128 stands for zero in the data rows.
Here are some points, one per row:
[103  90 101 116 117 125 107 137 110 120 116 102 147  64 157 120 146 105
 135 205 146 115 105 110 132 132 108  92 119 119 124 140]
[138 151 136 134 126 113  95 124 163 145 170 137 128 133 153 112 106 152
 119 156 145 174 160 154 107 144 134 125 145  79 134 151]
[163 129 135 157 176  78 138 110  79  95 132 146 124  85 130 127 115 122
 145 145 125 161 123 173 139 117 120 123 121  95 144 119]
[ 49 137 134 148 135 154 127 133 116 131 146  84 121 153 143 151 113 171
 137 110 102 122 132 143 112 106 114 117  95 162 139 160]
[169  68 158 143 138 114 121 110 124 159  85 125 122 138 114  82 140 157
 129 154 113 130 126 123 145 127 154 137 125 155 171 154]
[137  85 121 151 125 129 114  95 143 132  99 135 126 149 120 130 134 108
  97 131 163  98 168 145  70 177 124 117 131 108 138 103]
[185 169 142 154  70 167 160  95 105  91 148 142 158 178  90 120 122 136
 130 148 116  99 107 138 140  69 102 127 131 143 115 149]
[143 134 127 148 113 104  97 141 114 104 115 122  86 106 133 147 113 140
  98 135 121 144 105  65  96 147 175 100 147 161 121 120]
[143 122 144 134 106 137 142 132 133 118 143  89 119 138 153 161 101 120
 138 123 114  83  94  98 120 153 111 112 192 139 134 138]
[128 161 174 125 139 128 144 164 149  84  80 153  93 138 131  85 107  98
 118 150 110 119 143 116 145 110 136 116 111 118 128  60]
[131  82 111 113 157 102 119 131 103 116 165  87 105 158 110 136 109 115
  99 177 129 119 113 135 126 138  97 141 106 171 108 137]
[118 125 126 135  96 148  78 118  90 103  80 147 147 130 131 125 142 130
 121 108 129 136 144 162 129  82  94 127 161 121 137 139]
[ 76 136 121 155 123 137  93 102 139 118 147  94 137 164 110 126 147 102
 158 112 100 110  88 110 128 158 125 163 104 116 105  98]
[168 158 136 142 168 135 139 149 106 116  95  95 115 136 130 147 179 161
 147 101 135 154 158  89 111 153  97 136 160 149  95 157]
[153 131 104 133 163 130 156 147 135  94 146 116  98 178 122 124 179 132
 126 149 188 132 140 145 111 149 140 139 106  79 104 118]
[119 159 113 106 154  97 136 135  93 137 125 133 144  83 126 124 120 115
 136  80 137 104 126 156 155 122 110 165 151 139 138 111]
[132 143 144 115 119 113  99 109 121 131 136 108 119 125 128 176 130 127
 139 122 174 144 118 138 169 109 110 141  61 110 126  97]
[154 127 150 102 123 143  98 149 107 119 172 111 161 144 147 131 118 110
 152 148 135 155 155 118 143 140 133 112 113 125 142 102]
[ 85 108 119 118  99  90 151 129  76 150  73  89 143 136  95 128 122 131
 124 136 132 177 130 147  87 166 140 163 132 141 124 140]
[100 131  85 117  98 125 126  91 135 134 138 129  77  88 122 114 150 102
 136 116 115 113 142 149 172 141 170 122 113 114 123 137]
[104 182  93 113 165 171 117  74  94 112 140 127 160 114  79 114 119 150
 121 151 100 106 177 108 135 171 105  72 157 101 125 106]
[132 131 132 135 127 113 168  99 125 124  90 140 143 190 121 134 125 156
 170 120  89 126  77 138 147 178 155 103 140 110 142 142]
[135 186 120 132 106 140 153 159 126 160 134 106 147 114 130 122  89 112
 128 130 149 143  88 146 118 148 109 148 116 157 135 123]
[123 106 141  97 102 133 174 130 137 112 100 154 110 153 123 168 159 122
 167 161 145  97 104  86 136 119 142 126 162 124 111 114]
[147 104 117 146 142 142 111 147 119 159 109 123 136  81 165 121 128 122
 128  82 129 129 149 100 134 170 128 109 142 141 120 150]
[159 138 107 107 130 142 145 168 128 134 134 142 130 107 118 143 136 126
 139 143  99 155 180 114 157  68 158 155  79 105 127 152]
[126 127 108 103 147 141 129 135 115 200 159 126 176 145 164 121 119 137
 133 128 150 129 115 153 143 112 149 137 193  96  94  98]
[121 141 135 126  46 104 121 135 131 119 100 142 104 121 131 138 111 131
 168 133 137 104 183 140 130  94 132  82 137 118 115 120]
[125 126 122 110 127 148 137 172 145 148  94 115 160 116  72 126 120 120
 113 122 117 115 129 130 143 119 154 147 143 105  84 117]
[120 137 157 109  83 112 130  92  77 128 160 110 142 152 139 105 122 130
  92 129 147 150 144 123 158  94 154 147 129 132 102 160]
[153 174 106 123 159 125  71 113  99 133 139 184 107 177 136 111 158  87
 127  95 112  99 133 144  99 128 121 134 104 127 149 167]
[139 144 149 148 130 158 121 160 120 146 155 138 137 120 139 119 165 131
 127 104  97 158  90 127 131 174 148 157 106 150 129 161]
[160 100  76 128  66 147 114 137 126 107 156 151 143 132 116 136 147 138
 131 124 127 137 150 148 104 112 159 152 135 117 121  98]
[114  98  94 159 157 107 166 150 145 122 138 105 163 104  97 115 148  73
 150 115 121 135 115 127  90 104  91 118 132 122 166 112]
[108 111 167 150  69 119 147 121 105 160 167 140 109 121  91  86 108 137
 118  66 137 125 129 109 104 107 119 144 133 137 115  68]
[170 110 100 148 151 127 119 117 130 117 126 119 104 124 135  96 150 158
 108 147 130 126 103 145 151 119 114 132 173 108 110  94]
[117 176 139 155 156 152 185 134 158 134 147 142  78 108 134 121 139 141
 109 153 137 168 128 115  91 114 150  98 125 142 161  78]
[119 145 103 137 118 138 127 166 108 145 131  77 173  89 141 116 116 143
 116 110 122 126 149 163 148  78 166  95 141 101 164 141]
[ 79  90 166 137 178 140 141 120 131  99 126 176 154 159 117 142 114 115
 114  94 161 117 166 138 141 152 158 121 142 168 131 125]
[144 124 109 110  94 138 125 133  97 163 115 159 147 173 114 129 101 101
 153 136 125 135 114 108 116 105 120 148  85 158 150 115]
[ 97 160 115 121 122 133 125 134 157 127 169  66 115 147 107 151 130 123
  98  82 106 168 131  98 134 114 141 128 122 122 151  72]
[120 118 105 106 129 156 136 120 115 140 111 140 102 130 122 130 124 139
 122 115 142 142 102 164 116 151 115 154  90 164 122 130]
[145  83 140 103 163 135 143 128 148 114 151 121 145  91 134 109 123 109
 138 110  97  92 145 172 114 123 147  99 106 172 111 121]
[108 119 130 113 116 125 106  75 176  97 177 112 152 151 125 113 118  94
 163 115 133 213 130 116 160  94 127 116 173 139 125 148]
[141 121 124 150 161 111 167 114 101 149 145 132 125 141  94 154 115 120
 119 127 137 118 134 130 150 163 115  74 126 167 150  91]
[133 121 123 113 118 109 153 143 135  90 174 114  88 130 190 130 129 132
 133 135 135 125 100 147 143 114 125 135 188 119 140 135]
[117 125 124 117 124 121  53 135 141 141 141 166 126 149 121 134 118 123
 118 157 160 116 124 127 121 126 131 104 164 119 174 117]
[ 95 133 124 150  96 146 120 161  88  81 160 188 100  83 130 111 107 114
 123 121 141 120 139 111 150 175 121 145 157 131 111 157]
[116  91 103 124 150 137 122 144 144  98 115 143 135 168 163 112 179 121
 128 180 129 132 142  58 117 123  92  96 115 156 116 110]
[167  89 104 124 149 112 136 103 147 110 151 161 143  90 159 160  76 123
 133 100 114 133  98 118 105 121 146 177 126 141 134 118]
[142 131 113 102 124 122 101 105 105 108 158  97 146 110 154 114 117 157
 153 146 142  87 149 101 128 118 177 160 120 116 146 135]
[105 134 136 122 157 122 116 108 135 134  97  76 142 101 129 120 129 134
 155 126 178 119 175  90 132 127 150 150 138 141 127 115]
[133  95 130 137  80 140 113 157 108 128 110 133 128 119 132 150 139 129
 149 119 117 150 163 196 129 110  95  99 142 115  94 135]
[129 150 113 133 138 141 119  77 115 153  97 145 153 113 160 120 118 109
 104 125  83 158 145  89 134  67  69 152  87  92  96 109]
[ 85  91 116 146 131 164 146 116 146 147 140 136  66 127 111  90 111 145
 147 142 156 111 110  88 154 127 124 145  96 138 139 162]
[123  79 128 125 151 129  81 128 142 146 150 152 125 108 140 111 128 189
 119 138  97 136 134 125 179 129 127  90 149 112 118 103]
[113  87 119 131 153 149 107 164 160 140  73 117 111 177 131 144 108 113
  84  99 107 126 124 141 135 108 115 185 139 122 137 131]
[158 116 120 105  92  97 149 139 178 175 140 115  86 140 133 122 129 134
 108 156 110  87 165  99  77 120 143 115 159 164 122 155]
[110 112 126 106 147  87 149 138 111 144 115 154 110 165  92 135 140 144
 121 119 115 132  78  81 120  87 117  85 158  99 129 182]
[131 164 128  90 176 115 129 130 136 144 140 161 120 121 112 102 155 127
 162 106 134 124  73 155  98 103 133 100 108 161  89 115]
[146 179 106 121 102 111 117 114 157 146 132 106 126 112 113 139 102  98
 118 135  87 100  79 145 128 180 115 142 105 129  82 151]
[126 109 134 142 179 154 115 105 137 130  67 143 115 112 125 166  88 136
 145 182 151 142  66 124  99 100 164 133 129 141 131 163]
[106 139 118 117 109  87 118 173 155  80 138 142 214 148  96 119 117 180
  96 132 126 121 111 117 132 170 135 120  71 169 102 141]
[106 114 103 164 115  99 152 153 158 137 136 171 163 144 180 110 130 138
 164 106 126 124 168 106 134 147 146 126  92  84 137 165]
[141 145 124 120 127 106 120  91 147 151 123 141 101  84 129 167 121 167
 151  98 137 115 179 101 142 159  73 147 127 109 126 153]
[129 107 172 117 181 135 123 154 106 147  96 124  69 146 156 133  82 128
 156 141 112 139 144 149  96 176 111  97  94 127 127 114]
[129 167 123 139 102 145 119 103 154  96 105  90 130 140 123 103 142 138
 151 118 107 116 144 150 101  98 132 145 152 174 148 120]
[160 155 146 143 159 133 118 178 139 122 109 116 119 144 109 123 104  99
 138 127 148  80 136  79 161 173 118 124 142 119 124 140]
[122 132 124 154 135 135 136 157 140 140 135 110 125 138 126 150 160 142
  92  86 155 101 104 157 123  82 111  95  75 120 148 114]
[118 141 141 156 124 133 144 125 153 155 171 131 133 133 113 152 176 106
 119 201 106 128 152 179 146 140  90 170 152 169 130 122]
Along one direction, these points spread out more than along any other. Take the direction at right angles to it along which they spread out most. Go by this last direction. For each point below, how far along it does it lie, from 0 to 99? 50 is the average, and the first point above lies past it. One standard deviation of the points above along it is 16.
[120 139 132 121 116 148 137 136 138 128 113 114  93 163  95 134 111 143
 113 138 101 173 133 165 135 170  97 134 135 153 134 180] 33
[109 158 165  69  76 126 121 104 107 152 143 102 135 135 158 147 144 112
 110 122 117 132 112 175 129 128 137 121  81 114 131 108] 29
[139 106 183 166  99 131 162 131 157 104 134 134 163 122 150 131 120 152
 103 157 118 137 136 113 103 123 137 133 118 103 130 128] 57
[143  92 135 123 162 168 179  85 113 132 156 134 134 117 101 128 142  82
  86 101 119 151 163 141  96 142 160  92 102  86 127 161] 51
[173  87 115 112 130 112 142 113 148 103 107 110 122 122 158 132 133 167
 129  82 156 142 100 136 156 109 117 117 135 113 127 127] 61
[149 127 170 126  80 130 116 107 141 123 125 163 138  70 125 135 144 108
 125 105 157 147  79  98 110 136 113 105 133 114 127 132] 55
[142 156 110 177  83 113 133 123 131 165  47 138 120 141 149 134 133 113
 116 158 134 130 110 122 150 155 149 130 109 137 129  86] 43
[124 170 160 158 183 103 113 130 135 147 137 101 134 118 136 123 145 121
 124 153 155  95 120 145 123  64 163 156 127 111 106 174] 48
[116 172 128  68 132 138 151 108 151  99  94 155 146  99 149  91 113 148
  84 121 151 112 117 124 131 133  91 125 142 107 158 150] 57
[ 86 176 142 111 165 100 125 138 127 124 115 176 156  87 136 173 159 116
 129 121 123 129 176 152 149 132 149 174 153 159 146 112] 54
[127  86 192 125 137 145 114 159 129 102 140 122 121 109  94 137 141 133
 148 116  88  97  79 108 113 144 123 170 133  78 164 115] 45
